In the rows, zero is written as 128.
name the system of each run:
path 1, F (11 x 20):
[[ 76 125 148 142 114 142 136 142 188  91 111 111 195 128 132 152 153  96
  175 145]
 [171  81 130 150 149 113  91 105 107 121 196 117 164  93 129  98 154 120
  105 136]
 [126 184 139  95 162  90  85 131 114 128 102 182 133 165 127  94 105 124
   84 156]
 [110 105 118  92 105 137 149 117 103  88 117 154 112  98 156 163  67  90
  180 121]
 [149  77  97 150 108 149 144 140  83 118 116  85  76 148 117  64 140 154
  124 107]
 [105 165 125 113 148 125 121 131 222 120  84 116 100 140 108 126 157 148
  114  88]
 [155 123 157 125 134 135 137 119 132 167 182 121 113  64 163 199 136 143
  132 104]
 [138 163 137 163  93 137 138 176  85 173 139 145 139 169 109 118 121 171
   93 172]
 [ 90 139 103 136 128 129 159  97 167 117 108 135 195 149  85 152 111  89
  174 149]
 [141  66 148 151 169 116 105 100  76 127 135  93 156 102 154 104 175 102
  154 140]
 [115 148 156 108 125 113  60 160 142  77 119 166 124 143 136  73 139 139
   76 149]]
path 2, K (11 x 20):
[[105 119 130  73 170 134 114 119 167 111  81 119 143 108 118 134  73 166
   86  90]
 [133 144 120 129 100  73 137 153 130 213 103  92 141 120 160 157 153 153
  140 104]
 [116 176 123 168 115 159 143 107 135 139 129 174  77 172  98 148 173 136
  149 164]
 [120 109 152 137 195 171 128 103 141  92 116  92 179 124  98 125 108 143
  129 184]
 [143  87 156 140  99 103 122 162  81 158 163  83 172 131 137  90 137 129
   90 106]
 [110 139 113 127  81 151 131 123 124 114 187 219 131 139 145 145 129  97
  128 102]
 [158 154 120 107 200 126 129 140 151  83 121 138 132  88 163 128  95  93
  161 158]
 [141 105 108 127 113  82 119 158  90 131  63  94  88 123 122  66 117 131
  115 117]
 [ 91  94  91 110  75 137 130  62 146 129 124 136  94 140 108 165 142 146
  147  82]
 [140 174 183 106 168 122 121 120 202 133 151  92 110 117 131 177 147 133
  120 136]
 [119 162 147 163 127 136 139 192 111 171  78 136 148 127 102 110 114 169
   81 148]]
path 3, C (11 x 20):
[[154 141 103  74 132  90  78 122 125 144 146 158 118 124 206 149 124 174
  121 124]
 [ 86 150 118 139  65 104 135 131 128 139 112 202 129 133  89 137 118  89
  121 101]
 [136 116 137 161 137 166 187 117  92 121 125  75 114 160  78 122 113 105
  160 169]
 [142 108 140  88 167 112  88 135 152 114 107  54 132 142 160  95 147 175
  107 127]
 [121 107 112 144 113 131  99 133 154 131 150 190 143  54 142 139 153 138
   96  68]
 [158 184 116 150 144 134 169 120 104 158 158 177 107 131 115 165 104  96
  149 158]
 [ 90 147 162  95 105 110 116 138 125 108  74  90 127 189 127 133 112 146
  146 185]
 [111  48 112 144  86 139 119 134 112 120 137  97 161 126 135  87 163 145
  118  79]
 [180 146 105 150 206 123 142 115 159 137 172 137 135 102 116 104 146  83
  111  97]
 [117 168 172  99 148 130 113 129 148 104  96 153 104  82 140 185  90 137
  139 172]
 [109 107 113 116  52 139 123 138  62 147 129 151 109 165 159 136 116 176
  127 128]]
path 4, F (11 x 20):
[[134 169 195 109 156 133 108  95 111 130 165 137 116 152  99 156 112 134
  101 188]
 [122 128 139 100 127 136 163 175 102 113 124 108 194 148 156 130  52  98
  140 137]
 [116  75  71 162 112 130 136 125 103 115 112 158 158 120 114  72 145  99
  131  81]
 [134 145 116 124 174 122  88  79 150 100 109 148  61 140 133 108 194 121
  144 140]
 [153 136 161  83 117 103 105 154 151 111 130  86  89  80 169 162  93 163
  130 154]
 [124 108 130 123  73 142 158 147 103 157 148 124 133 134  89 131  70 160
   68  82]
 [105 161 110 151 157 163 190 117 140 158 120 140 130 189 113 131 161  88
  146  89]
 [140 131 126 173 150 125 125 150 152 122 114 115 142  79 173 140 187 124
  193 168]
 [139 105 130 132  97 104  60 111 132 122 150 135 154  97  99 128 129 193
   90 177]
 [111 149 164  71 135 102 128  81 114 140 148 128 143 188 102 143  81  94
   99 125]
 [122 120 150 140 144 146 176 181  85 105 112 124 133 116 163 105 109  54
  156 106]]
path 5, V (11 x 20):
[[133 182  79 109 117  77 118  94 165 144 140 169 151 183 111 135 126 108
  144 151]
 [116  93 146 136 116  96 169 126 110 136  85  62 137 101 101 127 112  67
  161 116]
 [127  82 177 133 128 181 100 135  91  95 148 103  93 125 142 107 142 186
   89 130]
 [131 161  69  93 126 122 103 129 195 118 157 181 148 144 156 130 120 162
  108 102]
 [141 158 119 158 151  90 173 132 127 167  96 134 113  85 105 143 130  57
  153 103]
 [110 113 196 140 115 161 135 120  64 125 108 101  92 144 110 146 119 156
  129 183]
 [130 102  81 106  98 133 100 130 157 116 155 116 186 161 170 120 134 192
  133 134]
 [142 136 108 161 166 103 137 135 174 138 129 138 153 104  97  86 163  73
  104  76]
 [109 147 201 119 156 166 143 116 106  99 119 145  84 107 105 161  89  98
  124 152]
 [148 127 109  89 100 111 110 136  94 134 148 126 130 147 213 153 115 172
  165 163]
 [131 123  77 157  98  73 113 123 130 154 118 137 143 160  91  68 174 110
  112 102]]
path 6, U (11 x 20):
[[121 103  99  74 174 111 119 104 169 110  67  80 127 111 137 126  93 150
  137 100]
 [ 97 107 162 146  62 102  89 131  95 152  94 145  86  95 128 144 173 159
  120 125]
 [164 158 134 144 119 171 161 117 131 142 218 139  95 141 115 167 126 135
  121 134]
 [135 163 116 103 168 108 152 165 196 145 106  76 182 139 119 122  93 135
  114 112]
 [ 94  97 132 178 110 117 100 149  94 149  75 140 164 134 124  83 188 138
  121 132]
 [138 130 121 154 143 160 128  69 126 100 188 165 105 144 122 139 168  88
  170 155]
 [141 153 133  78 147  88 112 145 172  90 129 124 158  95 142 139  65 100
  130 144]
 [117 100 142 125 124 121 103 158  44 149  87 152 139 115 153  95 105 153
   83 118]
 [122 114 113 129 136 182 174  83  96 126 142 126  62 167 138 141 148 110
  163  90]
 [139 131 117 107  92 107 135 147 210  93 120  69  99  96 115 148 107 140
  157 138]
 [133 117 147 147 114 118  79 141 110 168 126 143 149  97 106 120 135 207
   60 151]]
path 7, V (11 x 20):
[[189 170  88 132 124 114 162 143 108 154 186 158 111 131 128 132  76 108
  120 129]
 [103 146 124 117 153 112 156 118  86 164  53 106 119 195 121 111 120 117
  139 130]
 [ 76  67 127 146  90 162 114 107 140  92  94 108 130 117 136 140 173 161
  169 123]
 [178 135 119 156 129 124 100 145 196 107 187 115 126  80 106 114 150 157
   99 147]
 [138 181 155 105 169 106 137 149 125 164 124 160 165 114 110 142  66 103
   76 121]
 [104 113 142 120 132 157 168 112  52 150 127 147 122 159 178 159 130  96
  171 106]
 [127 123 107 144  90 129 109 131 143  85 129 102  95 184 134  89 183 138
  168 167]
 [128 105 100 125 133  89  95 126 180  92  93 113 162  78  76  97  96 142
  104 143]
 [144 111 169 113 175 134 130  97 110 167 157 126 124  71 134 164 119 130
   87  81]
 [119 181 159 107  86 145 144 162 117 144 167 160  86 186 170 154 136 128
  120 115]
 [131 132  49 152  98 122 160 156 121 113  84 142 136 147 122  95 101 118
  177 154]]
path 8, U (11 x 20):
[[140  84 127 163 125 132 146  99  75 110 141 149 111  63 114 130 120  68
  163 132]
 [146 138 168  69 161 140 113 134 127  88 140  92  95 128 186 150  98 149
  142 161]
 [ 94 111 104  92  73 131 122 145 128 136  98 157 132 138 130 127  79 177
   83  72]
 [168 113 102 172 125 122 164 114  98 186 138  98  73 103 106 127 164 132
  127  94]
 [117 177 173 138 148 156 146 140 193 115 114  84 100 151 105 159 149 143
  143 171]
 [103 105 111 140  85 123 106 139 152 137 144 145 230 120 113 140 115 162
  109 137]
 [159 136 125 138 174  88 105 103  98 164 162 145 138 148 137  91 187  85
  109 107]
 [ 97 170 159 134 158 151 153 153 152  75  94 161 112 129 129 127 121  59
  160 138]
 [140  79  91 123 101 133 117 145  87  91 128 129 168  97 163 122  79 155
  163 168]
 [139 110 120  77 148 104  90  65  91 132 127 122  75 168 129 106 126 151
   93 105]
 [ 96 131 164 128  94 140 165 133 149 132 103 129  74  83  92 169 108  98
  125  77]]
path 9, R (11 x 20):
[[123 123 121 157 173 200 150 172 108 122 122 169 137 118 178 104 149 133
  119  84]
 [117 162  65 127 110 120 103 132 139  98  90 204 112 140 146 121 130 145
  164 170]
 [142 115 129 125  76  56 108 107 111 136 107 113  98  79  83 145  98 121
  139 162]
 [129 114 197 141 122 144 150 121 116 159 141  56  83 134  91 139 150 139
   95 106]
 [103 128 115 112 152 183 153 145 189 118 126 100 154 172 160 125 149 152
  127  73]
 [147 146  61 143 137 101 119 153 152 140 133 176 197  95 167 122 136 130
  153 137]
 [136 161 161 142 128  90  99  97  90 143 148 175 131 114 109 157 135  96
  142 199]
 [118 102 189  80 125 141 133  98  99  90 144  73  97 157 114 142  83 112
  126 143]
 [141  86 106 123 143 157 142 155 114 114 135  90 136 148 131  60 115 144
   82  66]
 [110 140  86 170 150 150 124 134 150 130  93 207 129 102 128 106 175 125
  119  87]
 [127 160 120 128 112 113 122 129 135 125  89 169  86  78 156 181 125 133
  186 176]]
path 10, R (11 x 20):
[[118 157 135  91  98 136 160 166 101 147 113 155 102 124 173 181  64 145
  138 114]
 [119 115  98 155  70 108 158 150  77 153 106 101 138 190 109  97 127 125
  154 150]
 [107 100 140 159 148 111 106  92 162 105  94  86 140 122  84  97 194 100
  149 136]
 [152 121 160 114 167 144  90 133 179 108 158 114 120  60 161 155 144 175
  105 124]
 [144 171 108 100 107 143 139 141 132 158 190 179 137 151 140 161  87 163
   90 112]
 [108 140 108 127 123 101 178 119  92 156 106 142 162 167 113 134  96  56
  164 118]
 [119  94 172 153 156 122 110 147  82 100  86  90 132 123 149  86 165  97
  162 166]
 [126  95 136 126 118 161  70 108 152  67 153 134 100 122 119 101 153 186
   95 148]
 [160 138  74 106 127 124 140 103 169 137 158 153  93  91 103 149  83 144
   99  76]
 [125 181 145 134 136 105 175 170 101 200  93 142 123 125 143 153 113  99
  126 100]
 [ 72 114 150 148  86 148 137 146  99 122  85 112 155 176 147 133 163 131
  180 167]]
path 11, K (11 x 20):
[[ 94 114 154 180 128 168 156 115 147 130 131 101 131 157  72 105 192 101
  124 104]
 [127  88 171 158 142 183 107 132 125 111 170 143 159  65 145 148 145 164
  104 132]
 [161 149 125 102 117  88  81 157 101 138 173 162 168 140 169 111 104 148
   95 161]
 [119 148  85 126 109  92 158 125 106 122 112 167 150 157 111 116  85  53
  161 137]
 [139 100 125 129 164 155 171 111 114  92 114  91  67 104 138 121 127  81
  174  98]
 [116  99 143 100 116 137  85 145 162  90 107 102  74 122 149  94 156 177
   92  87]
 [119 144  96 113  79  85  98 120 187 161 128 148 156  95 109 172 118 180
  109 118]
 [147 194 144 135 162 104 158 104 116 199 129 134 116 138 107 180 124 124
  134 162]
 [ 93 138 166 150 160 185 162 143  89 119  81 110 130 187 123 111 138 126
  146 162]
 [128  63 103 162 111 169 132 136 141  97 164  83 182 129 134 100 157 146
  144 123]
 [159 118 137 141 121 101  80 114 133 121 210 167 141  93 122 109 154 107
   84 113]]
path 12, C (11 x 20):
[[128 103 169 168 110 146 136 172 111 110 112  90 100  71 157 135 161 126
  172 151]
 [176 135 104 119 135 116  77 138 109 111 183 161 145 150 146  78 120 163
   79 159]
 [ 87 127 126  94 129 100 128  72 157 133 122 158 186 115  98 174  98  89
  131 100]
 [124 128 163 141 135 160 187 163  73 144  97 103  79 124 162 141 126  95
  159 108]
 [143 139 101 119 132 147  95 138 159  74 133 128  91 181 128  66 148 171
  108 150]
 [125  83  77 125 100  87 111  80 161 135 127 126 166  66  97 157 116 143
  141 113]
 [149 160 171 150 161 115 159 149  70 196 116 134 102 104 124 138 126 103
  103 113]
 [100 162 175 113 123 181 114 133 164  84 149 131 107 188 113 133 137 158
  105 157]
 [125  91  68 123  82 117 142 130 151 134 145  99 181 120 163 150 125 155
  176 118]
 [144 148 119 163 177  85 124 152  98 163  87 158 145 112 128  78 158  78
  116 122]
 [113 120 189 123 141 166 103  84 126  68 157 147 100 116  97 145 124 113
  124 173]]

runs to name:
path 13 (2 x 20):
[[109 137 178 131 141 112 128 146 131 126  59 130  89  69  90 122 116 107
   97 105]
 [142 114 135 145 121 207 140 116  98 124 175 131  82 137 120 145 119 199
  106 142]]
 => C
path 14 (2 x 20):
[[154 146 152 140 155  67  99 100 127 142 124 113  79 122 106  97 183  87
  120 137]
 [ 93 153 187 146 132 185 147 156 135  91 125 171 141 104 120 164  98 109
  130 159]]
 => U
path 15 (2 x 20):
[[153 115  89 157 161 118 119  86  74 157 150 176 146 118 166 134 175 109
  169 142]
 [127 180 144  85 134  96 129 126 142  86 120 133  93 171 128 129 100  74
  156 165]]
 => U
path 16 (2 x 20):
[[141 153 116 151  88 143 131 152  96 123 151 180 126 135  87 121  76 154
  100 184]
 [104 112  82 106 149 133 166  76 123 126  91  98 164 175 102 136  92 109
  171 134]]
 => F
path 17 (2 x 20):
[[147  92 141 166  79 150 150 117 110 146 200  74 132 138 101 143 149 146
  132 150]
 [127 151 130 114 149 140 134 183 173 111 131  97 177 176 121  79 104 142
   81 119]]
 => V
path 18 (2 x 20):
[[ 84 118 125 106  91 120 132  88 104 154 119 152 166 140 149 203 117 130
  176 141]
 [167 173 152 135 151 139 162 156 154 113 169  80  92 165 137 125 138  95
  156 166]]
 => K
path 19 (2 x 20):
[[142 106  85 123 108 156 155  95 119 136 132 104 112 126  89 154  67 194
  126 146]
 [119 148 123 122 146  86 128 124 140 204  83  90 129 154 124 130 168 164
  106  92]]
 => C
path 20 (2 x 20):
[[ 97 126 122 132 119 139 164 103 175 116  85  87 119 117 108 182 134 117
  201 147]
 [172 128 134 118 146  86 104 155 134 156 140  54 157 124 159 116 140 177
  116 157]]
 => R
path 21 (2 x 20):
[[146 174 115 132 169 190 178 149 104 138 130 146  76 171 151 130 111 146
  131 129]
 [119 130  68 140  89 116 155 162 169 144  91 106 155 120 153 152 132 159
  183 132]]
 => F
path 22 (2 x 20):
[[144 138 118 135 146  89 154  90  91 198  83 101 111 122  79 149 100 144
  130 152]
 [ 76  98 172 129  89 159 138 133 120 156 114  80 150 156 135 161 158 175
  125 106]]
 => V
path 23 (2 x 20):
[[113 143 163 136 192 140 140 127 173 129  84  70 155 136  70 114 121 142
  102 142]
 [ 75  89 152 155  99 138 104 125 124 136 122 141 198 114 154 144 189 132
  148 120]]
 => U
path 24 (2 x 20):
[[127 124 133 135 137 161 147 107 157 104 106 115  32  79 112 155 140 127
  151 102]
 [139 167 120 108 110 116 139 193 160 163  92  95 103 129 149 134 106 197
  104 122]]
 => R
path 25 (2 x 20):
[[158 145 116 145 163 118  95 110 145  69 131 159 106  89 110 111 126 108
  155 198]
 [142 120 156  74 135  54  89  82  98 155 130 109 144 110 122 154  91 127
  116 155]]
 => V
path 26 (2 x 20):
[[150 190 157 132 136  69 147 164 148 177 115 111 134 109  92 142  99  92
  111 139]
 [ 96  91 162 137 115 168 157 137  37 148 105 135 153 137 140 142  94 132
  128 128]]
 => V
path 27 (2 x 20):
[[119 171 160 142 110 114 145 167 173 137 143 157 110 108  90 123 137  78
   83  76]
 [136 139 123 156 144 199 173 142 128 108 133 124 139 127 113 159  87 157
  156 189]]
 => C
path 28 (2 x 20):
[[131 135 136 128 166 129  88 129 130  64 109 154 164 118 103  89  97 114
  120 201]
 [104  74 139  94 149 126 105  80  61 124 121 163 168 105 159 139  97 112
  130 116]]
 => U
path 29 (2 x 20):
[[129 160 112  72 146 136 124 156 167 118 142 142 152 175 134 103  76 151
   68  86]
 [130 134  89 126 114 105 170 121 114 170 131 165 114 103 155 159 126  82
  163  64]]
 => F
path 30 (2 x 20):
[[105  92  91 145 149 109 154 102  95 139  50 127 142 101 107 113 121  87
  164 108]
 [131 104 178 127 100 126 106 115  96  86 134  93  72 117 149 140 162 127
  171 185]]
 => U
path 31 (2 x 20):
[[124 165  85 142 153 171 163 127 173 143 105 165 108 101 151 179 130 146
  173 115]
 [139 151 102 126  84  64 122 143 124 163 105 101 150 154 122 134 117 155
  156 189]]
 => U
path 32 (2 x 20):
[[125 101 129 138  85  88 101 159 104 158 115 161 146  52 134 127 116 141
   93  88]
 [146 143 115 149 137 177 170  94 101 161 182 152  93 163  85 142 122 138
   99 112]]
 => V
path 33 (2 x 20):
[[146 116  97 136  94  74 121 161  94 130  88 113 141  85 151 131  98 138
  176 185]
 [127 119 172 155 100 102  97  89 103 150 150 106 104 149  63 116 175 143
   94 161]]
 => R
path 34 (2 x 20):
[[153 134 107 159 124  78  94 159 113 176 130 166 155  94 139  89 167 134
   85 101]
 [100 147 147 134 132 168 162  81 122 131 145 163 119 160  53 152 104  96
  111 120]]
 => V
path 35 (2 x 20):
[[110 171 170 168 147 147 161 178 120 137  82 144  80 128 118 109 159  83
  122 110]
 [141 111 122 138 116 177 106 111 149  65 167 112 110 141 119 125 131 179
  148 196]]
 => C
